Turns in one plane each, and the order they were made in; the first pair answered:
turn W:
[ 20.6  -2.7  24.7 -10.4  -6.5 -30.0  13.5  -9.6  17.9  -8.7 -14.0  16.5
 -21.9  -1.0 -23.6 -12.8] -> [  6.4 -19.6  -3.9  16.0  -7.4 -35.2  36.7   5.8  21.2  17.7  -3.6  -0.2
  -3.7   2.2  -4.0  12.8]
[-27.5  13.1 -26.8   0.7  -2.1  19.0 -14.8  19.4 -21.8   5.5   6.7 -30.4
  31.0  20.4  23.5  26.4] -> [ -9.8  36.5   7.6 -27.4  -0.6  28.2 -41.7   4.0 -26.9 -26.3  -8.0 -11.3
   8.7  17.4   3.9  -1.2]
[ 37.7   2.6   5.4  -8.0 -23.1  29.2  25.7   4.8  -4.9  -1.2  -2.7  14.6
  -5.7  20.6  -5.2   3.7] -> [ 23.3  -1.3  27.9 -10.4   9.3 -22.7  11.6 -10.7   8.9 -12.8 -23.4  11.7
 -20.7   5.7 -17.1 -21.5]
[  8.1 -15.3  -6.8  -1.3 -11.8 -23.8  10.6 -13.7  15.5  -7.2   5.1  -4.8
  -8.3  -2.4  -1.7  -9.8] -> [ 11.5 -14.8 -14.4   0.4 -24.1  -7.2  17.7  -6.4  10.7  -0.9  11.5  -1.7
  -2.4   2.2   1.8  -0.1]
turn D:
[ 14.6 -10.5  13.3  15.7 -26.2  20.8  18.3   0.4   6.1   9.6  -6.5  17.5
   7.2  -6.8   0.3   7.8] -> [ -9.8   5.0   0.9  10.9  -4.8  26.5  -8.8  -6.5 -19.1  -1.2  -8.1  -5.7
  31.3  -1.5   3.6   4.9]
[-16.8  15.0 -15.2  19.7   3.6   1.6 -18.8   7.5 -17.5   9.3   2.1  -0.2
  30.1  22.8   0.3   2.5] -> [ -2.7  -4.0  11.2  17.3 -16.6 -18.4   5.5  36.6   8.8  16.5  -9.5  14.4
  -0.1  14.2   8.1  -2.5]
[ 10.2  15.7 -40.5  11.4   3.8  -2.9  18.0   7.4 -16.7  -4.5  -3.3 -14.3
  12.5  22.1  18.5  -6.3] -> [ 14.2   6.5 -25.6  10.2  -5.5 -13.8  30.3  25.0  -3.1  -4.9 -10.3 -10.5
  -2.3  18.0  22.8  -8.6]
[  9.7   7.6  -4.8  -4.0  -9.2  38.9   0.3  -2.4  -2.4  -5.8  19.4  16.9
   8.9   2.3 -13.6  11.8] -> [-16.3  11.0  12.9 -14.8  -2.1  16.8  -9.7  32.3 -11.1 -14.5  -4.7  -9.2
  10.8  -0.5   5.6   1.6]
turn F:
[ -9.8 -22.8 -20.9  12.6  -8.3  13.3  23.7   7.6   8.9  -0.7  22.8  10.4
  18.2 -10.1   0.6  30.9] -> [-20.7 -10.7 -26.9   8.6  12.1  13.6   3.3 -12.6  -2.0 -10.8  23.7   0.9
  30.1  -8.6  -5.5  23.1]
[  9.0  -3.4 -15.5  -4.7 -27.7   0.0  13.5  43.2  -8.1  10.7  -0.9 -20.0
  -4.8  30.7  42.2  14.1] -> [ -1.8  -5.2 -21.8   1.5 -22.8  18.4   6.6  42.2 -11.9  14.3   9.7 -17.0
  13.7  23.6  38.6  23.2]
[ 44.9 -15.4  -3.1 -15.4 -12.3  19.2  27.8   3.4   0.2   5.0  14.6   0.7
 -36.7  12.4  -2.0  -2.7] -> [ 31.6 -18.9  -7.9  -6.1  -7.9  40.1  24.0   8.3  -2.4  12.3  26.0   8.0
 -18.4   8.2  -1.3  12.2]
[-17.4 -19.3  -3.6  25.8 -18.3  -5.1   5.9  26.9   4.0  11.4 -16.3  11.2
  12.9 -12.9   8.4   7.4] -> [-27.5 -14.0  -9.6  26.3  -3.9   3.1  -7.7  18.1  -2.4   7.4 -12.8   7.5
  25.2 -14.6   3.9   7.9]
Pairs:
Each pair is 2 to 4 turns apart.
[-43.7   2.5 -10.3   6.0  23.6   9.6 -16.8  29.9  -5.3  14.5  -6.9 -30.2
  33.9  -7.9   8.5   5.7] -> [  8.5  20.2 -22.4  -8.1  27.2 -24.7 -15.9 -33.8  -7.9  -4.6 -16.6 -30.4
   2.0  17.6 -17.5 -28.9] : D, D, F, F
[ -5.3   1.3 -46.7   0.7   5.9 -39.5  16.1  -1.0 -23.1   9.7 -12.6 -51.9
   9.2  37.3  23.5   4.2] -> [  4.6  -1.9 -54.9   5.8   0.5 -29.4  22.1 -10.1 -21.0  14.5  -4.2 -45.0
   7.0  39.8  20.0   7.6] : F, D, D
[ 17.7 -10.2  -9.1   4.8 -10.3  12.2  13.1 -13.5  11.9   8.3  18.3  18.2
  -4.9  -0.8  -9.5   2.1] -> [ 16.7   0.5   6.6  -7.0  -2.3 -14.5   1.9 -21.1   8.5  -7.4  -0.4   6.4
 -17.4   1.8 -12.9 -19.4] : W, D, F, D
[-14.4  -1.1  11.6   7.2   8.1   7.6  17.8  19.2  15.3  10.5   4.9   1.1
   6.4  -7.3 -13.7  15.9] -> [  5.7   3.8  14.0   2.2  10.2 -16.7  16.9  -2.3  19.6   0.5  -6.5   2.0
 -13.3  -2.5 -24.9  -2.3] : F, F, F, D
[-31.0   0.1   7.1  13.4  25.2  -1.0 -11.8   0.1  -9.0   0.4  -6.2   0.9
  11.1 -24.7  -6.2   6.3] -> [ -1.7   8.7  21.6  -8.0 -14.0  19.6  -1.5  28.4 -15.7  -7.2 -16.0   8.2
 -13.6 -10.2   3.9   3.7] : F, W, W, D
[-27.8 -12.5  -1.0  -4.2  46.8  11.1 -50.1 -30.3  -9.9  -9.3   5.7   5.7
  17.5 -30.5 -18.6  -5.6] -> [-31.7 -48.9  16.0   6.4  12.0 -21.0  -0.9  39.2  19.7  15.1  -9.3  -2.4
  -5.2 -34.7  16.7   8.1] : W, D
[  3.1  11.5  26.3 -11.4  22.0 -22.4 -13.4 -20.0   6.7 -13.4  -9.2  11.2
 -22.0 -16.2 -17.8 -17.6] -> [-12.2  -3.2 -29.1  22.9  23.1  -2.7   9.4 -20.6  -0.8  20.4  20.4  -7.6
  18.9  -5.4  -4.0  19.2] : F, W, D
